128 stands for zero in the data rows.
Here are some points:
(154 110 121 130 104 107 99 149 120 89 113 133 121 105 122 115 133 163
 126 132 131)
(118 133 107 134 123 112 146 126 150 137 110 130 128 111 111 119 120 116
 114 130 128)
(147 125 123 133 122 114 120 123 133 100 134 141 105 133 108 113 128 152
 115 95 112)
(131 152 156 143 122 129 167 121 144 126 109 126 108 130 143 111 121 134
 124 138 88)
(101 141 122 119 175 170 145 108 122 174 130 109 135 122 124 172 122 96
 156 140 186)
(116 138 148 102 149 167 157 97 124 166 139 120 125 140 132 151 121 84
 161 133 160)
(119 124 132 152 116 110 101 136 115 105 119 103 126 113 124 109 148 172
 135 115 114)
(115 123 134 123 127 165 148 122 114 141 148 129 141 147 127 150 126 115
 142 130 130)
(106 133 131 102 144 143 170 101 136 175 125 113 148 137 132 154 131 82
 138 140 148)
(142 140 141 153 95 104 94 146 113 98 115 108 132 105 142 79 124 183
 106 130 112)
(89 113 96 90 193 190 165 86 122 189 142 117 132 161 121 174 139 70
 166 125 183)
(152 118 112 100 134 145 125 118 132 133 145 129 119 171 101 156 121 109
 136 133 172)
(131 119 115 137 129 105 105 159 122 105 115 111 117 102 128 117 118 159
 136 134 117)
(120 110 114 116 145 149 126 131 129 148 142 133 149 131 126 142 123 114
 145 145 156)
(142 146 119 132 138 118 126 114 137 127 108 120 135 133 142 129 129 113
 120 108 139)
(161 137 150 163 70 82 109 167 138 88 96 128 123 117 119 95 105 170
 102 115 75)
(157 124 135 125 97 105 111 134 141 102 115 122 134 133 143 90 118 160
 123 131 110)
(180 127 113 142 98 87 103 164 142 71 93 145 106 104 130 77 108 167
 91 107 75)
(128 129 116 135 132 100 101 140 123 114 101 141 120 127 126 107 126 139
 96 122 118)
(149 134 92 125 124 120 118 129 133 106 96 138 132 130 136 116 112 134
 108 129 113)
(116 128 130 119 140 158 151 117 135 160 158 125 148 148 134 150 137 96
 145 118 152)
(165 135 121 163 80 47 81 173 139 42 88 153 90 103 125 64 107 200
 67 111 64)
(113 132 160 147 111 125 124 116 127 142 147 107 103 118 124 148 122 124
 114 142 127)
(128 126 115 128 151 122 119 111 128 184 122 127 146 114 133 155 136 106
 135 128 157)
(145 117 142 128 113 125 101 147 126 81 130 149 84 143 124 111 137 150
 112 111 94)
(94 137 92 69 215 230 191 55 111 253 194 110 153 169 118 225 152 11
 192 136 222)
(146 158 145 137 124 91 117 104 129 77 121 155 83 115 131 70 125 162
 85 84 79)
(116 106 124 98 156 158 97 113 105 190 145 118 154 130 103 166 120 98
 154 153 170)
(146 133 168 159 87 94 115 140 136 95 125 166 114 120 114 88 100 175
 107 117 68)
(77 128 138 104 176 190 162 98 136 193 164 115 144 153 134 186 133 65
 185 153 194)
(129 144 139 144 140 139 126 125 137 154 104 114 140 125 139 135 145 141
 120 134 144)
(84 131 113 95 135 202 144 101 118 170 151 107 149 169 133 171 151 84
 147 133 190)
(83 121 110 105 169 199 167 99 116 204 170 98 152 140 120 180 167 85
 163 132 188)
Here are 10 more points, each followed by its number:
(142 117 160 126 141 149 146 145 130 122 127 141 142 153 139 111 119 129
 119 149 104) 0
(123 135 135 95 145 140 158 119 130 141 147 118 136 131 115 146 126 106
 155 130 152) 1
(118 133 120 114 143 129 146 116 124 143 128 121 144 138 136 145 140 102
 130 139 136) 2
(107 133 117 131 168 166 150 96 118 174 123 116 151 157 140 166 135 102
 122 112 171) 3
(125 114 128 126 134 148 120 111 115 149 130 134 125 133 124 157 145 118
 139 119 136) 4
(82 134 137 132 144 138 141 101 114 178 156 103 139 129 125 176 140 84
 142 157 174) 5
(125 144 168 158 128 126 133 124 120 159 149 149 106 108 118 133 105 144
 136 133 90) 6
(122 137 146 163 113 112 115 130 123 140 153 103 123 122 125 132 122 136
 113 136 124) 7
(124 117 141 129 104 133 122 128 113 111 135 125 133 127 136 116 122 136
 137 116 116) 8
(148 118 135 127 122 114 110 141 131 120 130 119 108 124 120 122 134 157
 126 128 113) 9
Which of these numbered points is nearest to each point below, ignoring the direction in which the first points spread most? Its number follows each.
(170 99 141 154 93 88 100 185 149 78 104 156 119 106 124 85 101 188
 119 132 92) > 9
(91 108 143 122 115 164 163 109 131 161 162 130 138 149 124 130 129 93
 150 128 133) > 8
(138 138 118 137 123 105 128 139 138 127 105 115 142 120 135 104 123 117
 116 132 104) > 2
(133 125 117 125 135 102 135 132 134 106 122 126 126 133 134 121 144 140
 109 133 123) > 2
(162 136 136 100 93 124 129 139 138 93 93 126 113 125 98 121 134 147
 141 103 147) > 1
(82 117 118 123 130 171 142 114 117 159 151 133 163 141 141 169 115 91
 159 134 161) > 8
(154 125 121 152 81 95 84 148 139 59 107 151 89 109 123 85 126 179
 86 100 70) > 4
(159 128 152 174 62 31 80 160 138 34 91 134 75 84 125 53 92 194
 76 126 55) > 5
(167 130 131 125 98 96 128 163 138 80 100 138 121 108 113 79 122 154
 104 119 98) > 1
(98 128 156 151 117 118 119 125 130 125 136 108 122 118 130 142 109 113
 108 148 127) > 5
(104 125 144 143 120 109 123 128 121 149 140 125 120 98 128 137 127 114
 114 143 119) > 5
(113 123 127 105 145 136 147 148 124 115 150 136 127 131 101 161 134 109
 136 143 137) > 1
(119 132 137 124 137 152 122 104 125 167 136 136 142 144 128 155 125 109
 153 125 148) > 4
(141 106 120 151 85 84 85 155 136 89 100 147 102 121 126 93 119 174
 112 109 90) > 4
(102 145 147 116 156 170 164 100 139 175 128 121 151 146 137 158 115 92
 142 113 150) > 3
(103 127 108 96 163 148 161 113 125 180 143 110 156 148 137 160 134 92
 143 128 159) > 2
(116 131 145 107 148 188 170 117 119 170 142 123 150 160 129 158 128 78
 165 157 147) > 0
(103 139 157 153 132 158 152 97 129 172 155 132 117 123 122 136 110 114
 145 135 116) > 6
(166 142 143 183 69 62 81 161 127 61 94 141 104 108 107 72 104 199
 85 129 82) > 7
(102 138 96 89 178 184 165 86 109 184 143 125 149 144 141 184 133 58
 160 137 180) > 2
(164 117 135 137 84 72 119 160 143 55 64 135 106 124 148 45 122 163
 73 129 71) > 2
(109 136 109 84 157 186 159 95 108 176 160 138 117 154 129 184 146 75
 157 126 158) > 4
(102 121 146 117 126 161 150 107 131 152 147 111 137 158 129 156 133 95
 156 133 146) > 8
(102 136 130 102 171 153 169 96 128 183 139 101 158 149 117 172 142 79
 136 139 168) > 2
(113 151 118 95 139 171 159 106 131 143 155 141 112 148 125 157 144 93
 154 120 134) > 1
(158 143 131 117 121 120 109 146 133 82 126 161 108 118 132 105 120 140
 106 114 125) > 1
(175 139 178 199 56 70 98 170 133 64 104 160 63 98 118 37 91 225
 89 121 46) > 6
(133 131 118 134 103 105 136 144 136 130 108 125 139 109 138 99 138 144
 101 116 107) > 2
(69 140 146 135 144 148 154 87 122 206 174 97 135 126 126 195 127 70
 147 155 184) > 5
(132 129 112 120 147 127 145 128 121 128 113 143 124 130 136 123 138 112
 122 124 137) > 2
(111 118 116 97 160 146 134 132 136 142 151 117 153 140 128 150 135 108
 154 143 162) > 1
(109 117 113 108 175 181 141 108 119 187 178 110 146 147 112 183 150 73
 168 139 178) > 9
(120 131 101 115 150 151 148 103 121 157 150 125 104 142 120 166 145 91
 127 111 154) > 4
(106 146 152 132 138 127 140 137 143 178 134 116 127 99 134 137 139 95
 144 145 147) > 5
(118 120 147 156 110 108 111 125 123 121 134 119 103 116 117 150 118 142
 105 149 126) > 5
(159 93 125 142 120 81 90 144 122 116 112 128 146 116 116 114 123 178
 143 131 120) > 9
(160 127 142 128 120 107 123 147 142 74 129 155 89 126 125 107 130 152
 114 126 104) > 1
(126 141 106 135 130 128 146 87 136 144 110 104 139 127 122 130 135 108
 115 111 144) > 3
(142 122 142 147 94 114 123 147 126 85 119 153 115 128 130 88 104 166
 118 120 94) > 8
(116 138 149 162 111 104 108 122 118 117 132 113 124 123 113 141 125 140
 104 148 120) > 5
(134 124 178 114 127 107 120 160 114 117 123 117 154 94 124 120 113 138
 159 108 112) > 1
(78 160 138 111 165 205 182 85 122 212 160 108 125 162 134 193 139 57
 180 144 172) > 6
(129 136 137 133 125 114 131 121 118 134 120 120 140 136 142 122 143 134
 120 135 142) > 2
(186 132 123 150 84 61 108 168 138 34 102 156 129 111 148 58 116 189
 75 111 55) > 2
(142 134 146 126 113 101 120 108 147 112 89 127 119 139 152 80 118 124
 112 131 105) > 2
(148 91 150 143 83 98 114 167 123 104 102 148 139 129 142 93 87 175
 143 130 107) > 8
(114 131 98 121 161 138 118 112 137 149 113 124 147 154 120 139 133 125
 137 120 144) > 3
(138 124 127 84 164 150 155 115 131 151 144 109 143 141 127 161 149 79
 140 122 173) > 1
(97 147 110 88 174 177 163 106 129 176 142 112 162 145 151 188 146 90
 144 143 185) > 2
(62 139 107 109 180 191 146 92 114 195 164 91 149 131 128 190 153 77
 175 143 192) > 5
